Small tables with named rows and columns. After each table, cells are looked up by row and column.

riro =
         purutar  fivaf  gubazur  dutu  tero
subuta        98    118      156   212   121
viv          191    143      120   152   178
dimeme       111    134      141   168   171
fiz          193    108      103   177   163
ritom        117    152      132   146   148
nibamuz      135    123      122   179   186
vub          159    167      207    56   115
gumamiz      109    110      150   184   144
ful          123    162      208    93   119
dezuki       161    145      183    72   124

dimeme, dutu: 168
ritom, dutu: 146
ful, fivaf: 162
subuta, fivaf: 118
gumamiz, purutar: 109
nibamuz, dutu: 179
gumamiz, tero: 144
fiz, tero: 163
nibamuz, tero: 186
vub, fivaf: 167
subuta, dutu: 212
nibamuz, fivaf: 123
fiz, gubazur: 103
dimeme, gubazur: 141
ful, purutar: 123
fiz, fivaf: 108

Table tugugo
fields: fidegi, mozefi, fonubo, niti, deza, rif, lopa, bipimo
gokob: [123, 184, 94, 219, 174, 152, 177, 134]
tisibi: [150, 192, 152, 147, 201, 156, 124, 178]
fozer: [113, 233, 169, 61, 137, 144, 148, 164]

What is the fidegi of gokob in tugugo? 123
What is the fonubo of fozer in tugugo? 169
What is the niti of gokob in tugugo? 219
What is the deza of tisibi in tugugo? 201
What is the mozefi of gokob in tugugo? 184
What is the deza of gokob in tugugo? 174
What is the rif of gokob in tugugo? 152
What is the bipimo of tisibi in tugugo? 178
What is the fidegi of tisibi in tugugo? 150
What is the niti of fozer in tugugo? 61
What is the lopa of tisibi in tugugo? 124
What is the fonubo of gokob in tugugo? 94
What is the deza of fozer in tugugo? 137
What is the rif of fozer in tugugo? 144
What is the mozefi of fozer in tugugo? 233
What is the bipimo of gokob in tugugo? 134
What is the fidegi of fozer in tugugo? 113
What is the niti of tisibi in tugugo? 147
Which row has the largest deza? tisibi

kagil =
,rizig,fuve,fitimep,zolad,vek,teter,gipe
bok,48,88,59,88,34,42,41
rem,45,60,76,34,52,65,84
foga,52,77,65,69,33,39,51
pel,35,52,54,59,61,54,42
feri,55,52,49,67,39,21,24
ter,36,85,81,70,42,43,69
mis,43,87,76,81,32,23,55
ful,60,25,42,30,61,56,48

What is the rizig of rem in kagil? 45
What is the zolad of feri in kagil? 67
What is the rizig of foga in kagil? 52
What is the teter of ful in kagil? 56
What is the rizig of pel in kagil? 35
What is the fitimep of bok in kagil? 59
What is the vek of foga in kagil? 33
What is the zolad of foga in kagil? 69
What is the zolad of rem in kagil? 34
What is the teter of foga in kagil? 39
What is the gipe of rem in kagil? 84
What is the fitimep of pel in kagil? 54
What is the vek of ful in kagil? 61
What is the zolad of pel in kagil? 59
What is the gipe of feri in kagil? 24
What is the gipe of ter in kagil? 69
What is the vek of bok in kagil? 34

nomamiv.tsv
	mulofi	tos	giv	dem	fov	foperud	lalak
rud	-60	-134	69	-531	-428	106	-214
gosepi	205	242	415	-427	-15	506	-98
duk	-596	520	20	162	-564	435	246
razus	-488	471	4	139	-560	380	147
nagid	401	206	-10	-238	228	-117	-216
mog	-72	-231	-267	-400	-461	-200	-265
sesoned	-129	324	-47	-134	-350	209	-123
lemeka	213	-492	-198	-409	-167	-440	-236
sebo	-24	-146	-180	-333	-502	-28	-321
mev	-473	547	101	260	-473	665	268

What is the tos of nagid in nomamiv? 206
What is the fov of sebo in nomamiv? -502
What is the tos of rud in nomamiv? -134
What is the fov of duk in nomamiv? -564
What is the fov of rud in nomamiv? -428
What is the dem of lemeka in nomamiv? -409
What is the giv of mev in nomamiv? 101
What is the tos of sesoned in nomamiv? 324
What is the giv of sebo in nomamiv? -180
What is the foperud of duk in nomamiv? 435
What is the foperud of nagid in nomamiv? -117
What is the giv of sesoned in nomamiv? -47
What is the lalak of nagid in nomamiv? -216

rizupod =
	mif	bura	buzover	san	buv	vobu	seroz	bubebim
vozov	0.2	0.4	0.4	0.4	0.3	0.3	0.4	0.1
biz	0.2	0.5	0.3	0.4	0.4	0.3	0.2	0.3
memanut	0.2	0.4	0.4	0.4	0.3	0.4	0.2	0.2
sev	0.6	0.3	0.3	0.3	0.6	0.4	0.5	0.6
nol	0.3	0.5	0.4	0.1	0.4	0.3	0.2	0.5
bufaz	0.9	0.3	0.4	0.3	0.4	0.5	0.5	0.7
zuri	0.4	0.5	0.3	0.4	0.6	0.2	0.5	0.6
tazez	0.3	0.2	0.4	0.6	0.4	0.4	0.3	0.4
ser	0.3	0.6	0.3	0.1	0.3	0.3	0.5	0.3
tafe	0.6	0.4	0.3	0.4	0.5	0.4	0.5	0.6
moke	0.6	0.4	0.5	0.2	0.3	0.6	0.3	0.4
zosere	0.3	0.4	0.5	0.5	0.4	0.5	0.1	0.2
zok	0.5	0.3	0.3	0.3	0.3	0.4	0.4	0.4

sev, bubebim -> 0.6
vozov, bubebim -> 0.1
ser, mif -> 0.3
moke, san -> 0.2
ser, buzover -> 0.3
biz, mif -> 0.2
tazez, mif -> 0.3
memanut, vobu -> 0.4
vozov, buv -> 0.3
zok, buzover -> 0.3
moke, bura -> 0.4
memanut, seroz -> 0.2
Which row has the largest san? tazez

pila:
fields: vuf, tofe, puvikor, rig, vivimaz, gaku, pud, geloru, kovo
sak: [203, 45, 42, 104, 113, 139, 53, 105, 101]
turip: [68, 164, 45, 37, 98, 135, 85, 145, 52]
naz: [42, 99, 145, 145, 187, 135, 133, 167, 175]
fisef: [187, 38, 110, 71, 105, 73, 69, 103, 180]
rulama: [144, 103, 84, 17, 72, 158, 89, 90, 106]
fop: [47, 172, 139, 153, 101, 89, 186, 75, 43]
gal: [74, 57, 110, 66, 72, 105, 57, 68, 185]
nupil: [170, 130, 97, 141, 187, 85, 186, 113, 33]
mafu: [203, 103, 39, 153, 172, 105, 105, 105, 52]

rig of turip = 37
pud of nupil = 186
vivimaz of rulama = 72
puvikor of rulama = 84
gaku of nupil = 85
kovo of fop = 43

Table fusukud
	farudo	boz	bagora	basutuf	sul	zazoral
bifi	36	59	145	165	249	132
zuvinot	86	209	187	165	15	148
giminol	36	186	104	129	32	244
sasa	86	94	197	254	166	4
nit	161	174	145	3	149	212
miz	49	71	156	200	49	164
belu	136	94	218	200	99	68
tibatam	174	186	104	21	166	148
noli	24	117	218	183	149	164
ronis	161	117	83	183	15	52
ruriki	99	140	166	75	116	228

belu, basutuf: 200
miz, basutuf: 200
ronis, boz: 117
miz, sul: 49
zuvinot, sul: 15
tibatam, sul: 166
zuvinot, zazoral: 148
zuvinot, bagora: 187
noli, basutuf: 183
bifi, bagora: 145
ruriki, boz: 140
sasa, boz: 94
ruriki, zazoral: 228
noli, boz: 117
bifi, farudo: 36
sasa, bagora: 197
miz, boz: 71
Row with the largest sul: bifi

vib
fields: nireduz, beto, kesi, movon, zezuse, mev, tinisan
zazuna: [321, 533, 714, 547, 453, 439, 667]
ved: [702, 597, 442, 495, 296, 340, 515]
soz: [240, 450, 773, 613, 442, 386, 787]
revira: [823, 400, 414, 350, 527, 253, 474]
vik: [512, 622, 615, 520, 442, 588, 501]
radepa: [525, 532, 594, 517, 386, 410, 542]
fomuduv: [551, 295, 572, 438, 461, 151, 570]

What is the zezuse of fomuduv in vib? 461
What is the nireduz of revira in vib? 823
What is the mev of fomuduv in vib? 151
What is the mev of zazuna in vib? 439
What is the zezuse of soz in vib? 442
What is the zezuse of radepa in vib? 386
What is the beto of vik in vib? 622
What is the kesi of revira in vib? 414
What is the movon of radepa in vib? 517
What is the movon of soz in vib? 613
What is the tinisan of ved in vib? 515
What is the tinisan of radepa in vib? 542
What is the nireduz of radepa in vib? 525
What is the nireduz of ved in vib? 702
What is the kesi of ved in vib? 442
What is the kesi of zazuna in vib? 714
Which row has the largest nireduz? revira

